In the rows, 128 means zero.
One turn moves every row onto another: examples first, then more rows asked
Vak: [159 129 130 101 121 153 136 150 146 125 105 106 119 159 169 150 103 129]
dakeb: [122 140  99 133 109 113 128  92 143 120 111 160 138 133 123 136 166 124]
manok: [159 128 134  99 125 152 141 149 147 124 108 105 119 159 168 146 100 129]
muk: [124 132 117 126 133 100 154  79 152 111 130 154 130 137 122 112 143 122]
Sed: [109 128 151 118 163 120 140 117 162 109 153 132 141 125 114  90 141 131]
nog: [122 150  91 134  99 126 138 127 144 144 120 144 160 126 102 142 165 128]
zafu: [108 127 140 123 150 119 110  99 154  96 128 152 130 128 133 109 161 129]
pekez: [121 149 135 122 116 115 158  80 143 122 119 161 139 153 123 135 133 109]
boli: [127  87 116 161 117 114 153 148  87 153 132 136 123 110 121 129 137 117]
vipub: [128 105 150 102 148 154 124 151 126  94 152 104 120  99 135  93 127 128]
peg: [156 124 122 103 117 167 125 172 131 126 108  96 112 129 165 117 115 132]
Nades: [127  81 124 159 127 107 158 135  90 145 136 138 115 113 126 120 130 115]
Gif: [122 150 140 119 124 116 180  95 148 132 137 147 148 151 108 123 120 110]
Filan: [107 138 121 129 124 134  91 124 147 115 116 150 146 120 126 131 179 132]
nivu: [157 119 132  99 128 160 134 161 135 118 115  96 105 132 168 107 106 131]
pak: [115 110 152 143 130 140 146 129 130 137 134 160 115  98 108 153  88  88]
loni: [114 116 142 146 117 148 137 142 127 145 127 160 123  95 105 164  97  90]
tipu: [156 118 130 101 125 160 126 155 132 114 108 101 103 133 174 111 112 130]
fefug: [115 114 143 147 118 144 130 131 126 139 122 165 117  97 112 166 100  89]
Lefef: [127  84 120 159 124 110 160 146  90 152 138 134 121 111 120 123 131 117]
navot: [120 157 121 126  98 127 143  96 138 133 108 161 149 149 120 152 148 111]
mik: [156 121 124 103 118 164 120 162 131 119 104 102 106 131 173 118 117 131]
Lemim: [121 158 130 121 111 128 179 120 146 149 138 139 165 145  95 132 125 113]
didog: [126  85 115 161 116 112 146 140  87 148 127 142 118 112 127 131 140 117]
riso: [123 147 104 128 117 122 169 136 152 150 145 129 165 125  87 120 143 128]
nefas: [126  82 120 159 123 107 149 133  88 143 129 143 113 112 130 126 136 115]
Dor: [128 113 139 104 135 165 120 175 123 110 151  97 135  94 123 103 134 131]
vuvu: [158 131 129 101 119 156 138 155 146 129 106 104 123 158 166 151 103 130]
git: [115 114 147 144 125 145 146 140 130 145 135 156 123  96 102 157  89  89]
Vota: [115 110 150 144 126 139 136 123 129 133 126 166 112  98 114 158  94  88]
tuval: [160 130 134 100 126 153 145 153 148 127 111 102 121 159 165 144  98 128]
tam: [107 145 120 127 123 145 110 157 151 137 134 130 167 114 101 127 171 136]
Zuvaf: [127 110 133 109 125 161  89 149 116  93 124 119 119  98 147 120 153 129]
tego: [108 138 138 121 147 135 141 153 160 134 157 119 164 117  94 101 146 134]
lakif: [159 131 131 101 122 156 143 158 147 130 110 101 124 157 164 148 100 130]
Kam: [120 162 117 127  95 135 156 121 140 150 120 148 165 144 103 150 143 115]
Munu: [123 137 120 123 138 106 179 106 157 130 150 135 147 133 100 102 130 124]
nibot: [127 116 129 109 120 170  99 173 118 108 134 106 134  93 131 120 150 131]
vorog: [156 122 127 101 123 166 134 171 134 125 115  93 112 131 163 110 108 132]
sovot: [128 104 146 104 142 151 104 136 121  83 136 117 110 102 148 103 139 126]

Filan moves to zafu
Gif moves to Lemim
fefug moves to Vota
Now find these:
manok moves to tuval
tipu moves to nivu
nog moves to dakeb
vipub moves to Dor
didog moves to nefas

One turn moves every row onto another: examples first, then more rows asked
paf: [168  87 121 133 138  84 160 138 113 123 164 107 140 143 145 158 141 128
 177 130 145 103 139 135 127 119 103]
tumo: [149 119 125 135 128 132 151 162 121 132 205 122 134 120 130 136 123 117
 122 154 159 172 127 138  78 140 128]
zamu: [115 142 129 120 108 153 162 118 149 149 110  89 125 126 135 156 115 109
 121 172 168 137 111 145 118 141 111]
fugi: [148 145 105 125 121 137 135 136 141 157 139 153 150 140 153 107  97 143
 113 105 141 127 106 159 128 175 151]
fet: [125  95 134 134 150 130 121 134  97 152 116  79 112 106 122 138  90 139
 104 120 144 147 134 106  73 124 141]
vipo: [102 103 109  99 144 147 122 119 114 147 119  96 109 131 120 112  94 133
 131 100 127 172 132 125  99 114 130]
Seni: [ 92 116 105 109 130 119 162 163 130 142 121  59 136 129 140 142 131 108
 129 155 158 146 135 138 129 135 125]
vuvib: [135 108  99  91 118 150 165 121 105 149 144 156 132 174  94 123  97 142
 133  83 140 119 123 123 118 137 132]
neti: [114  96 124 122 104 140 145 148 111 154  97  81 137 139 137 138 100 114
 117 173 173 132 139  98 124 135 106]
mim: [195 123 118 122 140 138 155  83 122 157 143 146 146 123 130 141 125  89
 123 124 154 116 118 135 144 140 138]
Popiv: [117 100 109 127 107 103 157 129 142 135 115 145 142 127 167 143 120 141
 117 164 160  94 125 159 156 151 146]
fad: [187 128 133 121 140 113 158 108 126 132 155 127 122 142 135 162 129  96
 163 129 126 108 114 160 129 134 117]
kon: [121  96  98 127 102 118 159 151 127 129 117 157 123 134 153 139  99 130
 137 152 145 107 135 144 170 157 133]
Fegi: [181  86 142 132 129 159 121  86 108 144 175  97 122 129 114 102 104 134
 130 112 144 131 128 121 127 110 125]
Ziluv: [140 120 122 144 128 120 160  77 124 143 134 150 144 155 120 134 118 160
 123 107 151  84 117 129  77 144 135]
vav: [133 136 130 140 133 143 151  85 142 107 159 113 127 128 123 137 161 147
 120 156 160 113 159 125  82 145 138]
Zul: [143  82 129 126 101 113 153 157 129 145 120 150 135 103 161 153 116 123
 111 159 167 116 117 170 150 150 141]
Dif: [145 112 125  90 101 182 141 119 120 122 160 145 114 165 114 120 117 124
 132 143 149 163 152 123 110 140 116]
Giziv: [116 101 114 141 134 142 148 108 127 143 128 110 118 106 136 146 107 167
 136 113 164 188 137 130  70 133 125]
met: [129  95 128 126 133 145 117 131 118 136 168 110 148 112 119  83 141 113
 113 146 161 117 142  99  99 103 120]
Naz: [113 119 123  98 146 129 149 127 121 152 135  76 112 126 121 169 103 165
 101 124 149 169 129 141  78 129 153]
legu: [171 103 125 127 129 157 147  75 123 123 182 102 106 150 117 125 117 154
 157 105 135 150 140 144 127 130 125]
paka: [173  83 134 104 146 135 125  96 100 149 179  71 130 149 121 118 118 142
 102 116 142 133 142 128 130 121 161]
Megiv: [167 104 128 150 136 126 156  88 125 129 203  81 126 141 126 147 119 178
 138 129 154 132 134 134 107 126 132]
foz: [180  78 123 137 139 121 147 118  96 146 202  86 135 144 134 136 107 156
 120 118 156 168 140 129 112 138 151]
zes: [149 122 103 140 118 145 139 144 123 148 122 137 151 123 127 118 104 177
 111 108 164  83 145 101 134 169 151]
nebam: [180  94 108  99 128 132 158  97 105 166 143 133 166 146 129 148 123 128
 106 138 180 108 144  99 155 129 143]
larit: [136  88 122 104 115 116 154 159 126 131 107 130 116 105 143 157 129 119
 119 143 148  96 136 166 165 154 153]
tevo: [143 102 137  88 136 124 133 143  97 116 155  89 118 171 124 138 142 125
 106 151 134 131 172 122  93 148 158]
fot: [142 105 114  80 106 145 146 187 122 141 140 114 136 134 116 140 119 186
 130 102 159 101 140 136 144 141 134]
dok: [106 113 132 118 123 150 129  89 131 138 112  99 107 138 124 141  93 172
 131 130 147 137 129 118  78 110 109]
genik: [154  85 137 123 116 119 130 181 129 134 131 117 141 101 150 121 149 162
 148  94 154 112 129 168 110 140 125]
Fud: [108 110 103 122 115 156 156 111 132 144  88 102 139 125 144 120 130  98
 126 145 171 160 149 125 137 155 123]
Toku: [153  98 124 128 128 108 167 132 117 155 167 153 147 139 133 139 123 134
 134  90 153 150  98 173  70 140 132]
sepa: [141  72 118 125 136 123 149 151  92 154 146 127 148 112  94 113 128 138
 127  79 161  93 127 111  99 113 129]
zevof: [160  73  97  97 130 102 166 141 103 150 169 116 167 154 142 149 133 144
 147 131 172 125 147 113 153 113 121]
vir: [150  83 144  85 132 103 159 144  97 142 139 107 128 160 110 161 139 152
 118  96 144  97 128 158  80 134 148]
Pip: [130 109 127 152 117 128 161 149 120 131 100  82 119 116 146 160 124 102
 141 157 162 154 144 136 106 168 115]
bizog: [122  97 111 131 112 119 150 166 130 132 120 135 121  97 135 138 111 123
 129 148 149  77 123 140 168 138 131]
Pono: [164 123 159 120 110 115 121 140 135 139 118 123 131 150 161 135 122 159
 124 124 134  92 109 181  97 162 137]

Dif moves to vav
fot moves to zes
Megiv moves to foz
Now find these:
Popiv moves to Zul
vuvib moves to Ziluv
neti moves to Fud
vipo moves to dok
mim moves to fad

One turn moves every row onto another: examples first, then more rows asked
Lanu: [116 160  88  93 147 106 125 132 132 145 140 179 117 117 118 138 143 144
  93 107  96 137 139 100 131 119 140 157 167 137 116 157 129  84 117  84]
gat: [141 123 108 137 126 106 111 135 139 113 163 209  94 158 121  99 133 133
 119 129 122 128  91 116 112 154 195 161 157 145 148 133 155 103 125 100]
Detep: [108 124 114 128 140  94 133 143  74 165 120 161 132 177 113  77 139 153
  91 100 103 136 119  98 149 164 152 169 225 129 119 155 147 106 144 109]
ren: [ 86 143 127 161 162 124 131 144 100 120 151 198 134 137 115  95 134 152
 120  95 124 158 134 105 186 184 167 135 164 103 154 119 115  78 172  86]
girok: [ 56  91 113 155 156 103 121 170  97 128 133 154 126 184  95 123 154  97
 139 135 108  99 153  88 160 161 186 142 160 164 149 123 158 123 140  85]
Mima: [ 93 131 111 143 154  86 129 147 118 155 108 222 168 130 126 115 168 152
 126 144 113 124 116 108 142 170 201 165 176 160 110 124  83  90 145 125]
sif: [145 129 124 125 139  96 128 149  97 160 163 171 136 104  85 101 172 139
 117 114 106 123 126 122 188 197 175 147 129 126 126 163 162  84 158  98]
sazo: [ 87 132  89 112 123  92 126 166  94 108 112 181 127 147 129  86 149 149
 145 144 103 142 104  97 159 188 166 138 134 158 124 169 151 113 182  98]
dav: [ 93 138  87 173 147  53 107 123 133 115 117 185 161 139  78 116 145 156
 106 120 104 123 154 120 152 162 161 208 187 125 134 150 147  86 141  79]
pami: [ 99 135 115 103 185  99 160 144 122 136 128 187 143 138 107 115 122 123
 150  95 140 116 120 128 157 192 164 196 122 145  90 132 118  82 113 111]
tusu: [102 135  80 123 143  88 118 154 111 109 102 193  92 150 166 131 132 144
  94 117  75 126 152 121 159 137 195 161 146 153 122  95 118  83 132 104]
lagi: [ 99 113  90 101 130  77 128 138 115 141 123 163 116 162 143 100 126 169
 113 121 128 122 115 103 166 184 182 195 136  86 119  97 173 101 134  74]
raf: [118 111 115 146 154  69 100 105  79 149 116 159 104 162 127 126 125 155
  68  99  95 142 160 129 135 149 151 158 138 132 144 102 118  82 152 125]
dide: [ 99  76 128 161 172 114 140 170  60 134 137 153 135 131  89 132 157 155
 124 146  94 102 159 100 151 177 182 153 152 107 137 110 163 110 123  87]
fek: [125 108  76 150 145  61  69 151 105 102  96 159 140 151 120 136 143 157
 153 151 102 134 144 123 157 142 161 142 181 137 119 115 134  85 158 114]
mepek: [120 109 125 139 165  96 143 164 107 152 131 138  97 163 129 109 139  99
 136 160 115 108 135  90 108 138 195 171 143 144 132 100 161 110 116 105]
zefep: [111 122 156 132 164  63 120 152  99 137  86 161  90 118 140  97 160 156
 164 130 110 134 154 103 157 168 134 177 158 123 156 135 158  87 137 127]
duz: [114 107 127 121 139  95 157 157 121 111 137 155 168 125 117 114 161 160
 118 125 118 164 134  95 137 124 142 127 148 143 149 128 157  70 141 124]
biruk: [118 124 135 148 164 115 112 153  87 117 163 187 156 141  93 124 132 107
 168 140 107 105 132 117 159 184 187 154 148 112 112 161 175  75 159 126]
zaf: [110 135 119 138 160 143 145 145 100  74 165 195 112 142 114 109 134 128
 167 118 128 131 130 124 153 155 153 149 173 128 122 146 138 101 119 107]
bezog: [110 127 121 130 154  54  61 142  82 203 169 176 119 134 112 117 151 151
 110 127 104 138 127 113 148 166 170 159 148 139 134 120 144  77 140 137]
fama: [101 120 120 130 147  99 107 148  88  76 180 181 139 171 112 120 135 156
  76 110 100 131 124 158 152 155 162 170 132 138 139 129 141  93 156 106]
rim: [ 81 130  94 165 142 100 124 137  95 146  85 182 163 155 124 139 162 150
 137 125 117 168 153 127 166 172 152 128 164 112  97 115 130  76 119 101]
zago: [113 103 112 102 178  95 103 142 100 116 110 197 135 133 101 101 117 159
 113 140 119  92 121 119 140 141 130 192 154 136 159 150 125 143 123  95]
kuv: [104 159 107 175 165 101 130 164 112 110 130 187 118 152  99 137 163 109
 111 148 110 136 167 101 165 149 157 160 174 142 150 165 147 114 163  66]
zelar: [ 86 112  78 120 170  98 122 142 107 134 159 169 132 160 116 150 127 136
 150 164 124 100 179 102 155 152 176 194 167 170 108 146 156 114 161  90]
Rudu: [130  83 113 109 135  75 119 167 110 161 122 183 107 207  99 115 146 131
 119 147  95 111 117  88 157 134 194 138 127 131 118 118 152  97 121  97]
sov: [ 71 113 134 134 132  73 103 133 122 141 139 161 151 122 110  87 141 145
 114 133  98 103 125 149 143 138 194 179 123 153 164 105 157  84 175  94]
zav: [ 60 121 115 179 155 104  94 127  87 153 129 152 114 153 107 114 121 163
 129 112 118 152 173  97 151 157 151 147 169 122 175 127 137 108 124  68]
sisik: [ 97 117 135 172 175 119 114 176  70 148 137 176 138 157 129 141 128 132
 117 117 120 103 133 118 188 195 219 153 170 122 143 123 123  84 141 105]
vup: [ 81 116 125 139 151  89 164 144 142  90 140 145 131 171 113 124 136 176
  95 122 103 136 187 122 152 189 166 180 145 134 147 126 144  82 148 104]
kanef: [120 120 104 116 156  80  77 120 119 136 131 217  98 162 126 119 111 184
 147 119 119 158 149 110 113 169 175 180 127 146 125 126 150  93 124 134]
leg: [135 123 142 101 168 126 136 153 101 131 119 189 132 164 113  88 148 126
 129 107  77 110 155 131 154 161 172 185 122 153 103 165 130 104  93 111]
votu: [119 112 140 107 146  87 109 157 119 161 138 174 137 186 118 129 108 153
 120 116 120 119 146  80 126 173 200 161  93 143 137 123 135 121 105 135]
lipe: [101 120 110 135 149  77 105 141  83 189 109 175 136 153 112 129 131 132
 159 100 131 114 137  54 144 136 155 155  97 126 125 119 143  76 146 121]
Kudi: [ 77 112 118 122 127  78  99 118  90 141 176 128  94 145 131 129 154 132
 133 130  78 121 134 109 139 166 156 152 162 144 120 134  98  74 132 125]
Soke: [106 124 133 128 154  62 165 138 119 140 134 173 132 133 119 104 132  89
 123 103 105 121 153  56 162 123 188 179 174 135 128 101 141 101 142 100]
modum: [ 78 161 126 139 173  89 124 132 102 171  99 204 158 164 119 107 139 137
 150  92 105 104 176 124 156 185 173 161 156 149  77 126 122 104 143 111]
fofa: [ 69 101 136 119 154  90 135 113  98 129 132 226 116 147 148 133 145 152
 110 144  83 105 162 105 165 187 162 129 169 110 137 145 151 104 118  97]
Desam: [ 98 115 111 164 167  85 147 172  84 164  87 169 132 168  96 114 121 155
 123  89  97  92 134 112 150 198 153 184 145 153 106 129 113  90 158  71]
Geg: [124 122 126 109 145  92 129 148 156 102 103 198 152 144 105 147 150 153
 145 117 132 139 116 138 123 165 156 144 129 118 105 110 156  90 118 107]
zalu: [106 132 128 138 160  22  82 144  69 162 122 188 118 138 103 132 145 176
 148 123  93 118 134  94 151 153 166 161 110 132 112 159 133  89 126  85]
dus: [ 84 128 138  80 167  95 104 168 143 151 125 140 155 134  88 127 126 163
 154 108 118 156 150 121 160 177 166 179 167 133 115 119 121  99 119 113]
Dade: [ 70 158 115 168 160 108 108 146  63 185 105 145 101 145  97 128 138 137
 132  99 118  89 139 106 150 151 175 168 149 125 132 144 106  91 129  93]
Sezaz: [129 141  92 133 148  68 123 155 119 130 109 162  90 144 102 137 143 122
 114 108 118 163 149  72 115 136 169 197 144 157 132 140 175 113 123  93]
vudo: [ 90 122 140 121 174  72  80 130  91 128 179 167 153 122  80 111 155 149
 111 126 118 124 104 107 151 173 192 145 123 117 151 145 120  97 164  99]
volid: [106 143 134 130 127 100 127 151 127 141 150 189 127 157  63 100 122 114
 125 122 104  94 118 130 126 175 189 180 122 151 134 169 158 109 113 133]
Pev: [ 97 124  91 165 141  76 124 118 112 166  76 189 118 173 106  92 103 159
 151 103 137 142 159  98 131 143 159 156 148 152 132 106 156 101 154 103]

Kudi moves to Mima
lipe moves to Dade
fama moves to Geg
Now find these:
zaf moves to gat
modum moves to girok
dide moves to sif
Detep moves to fofa
duz moves to Lanu

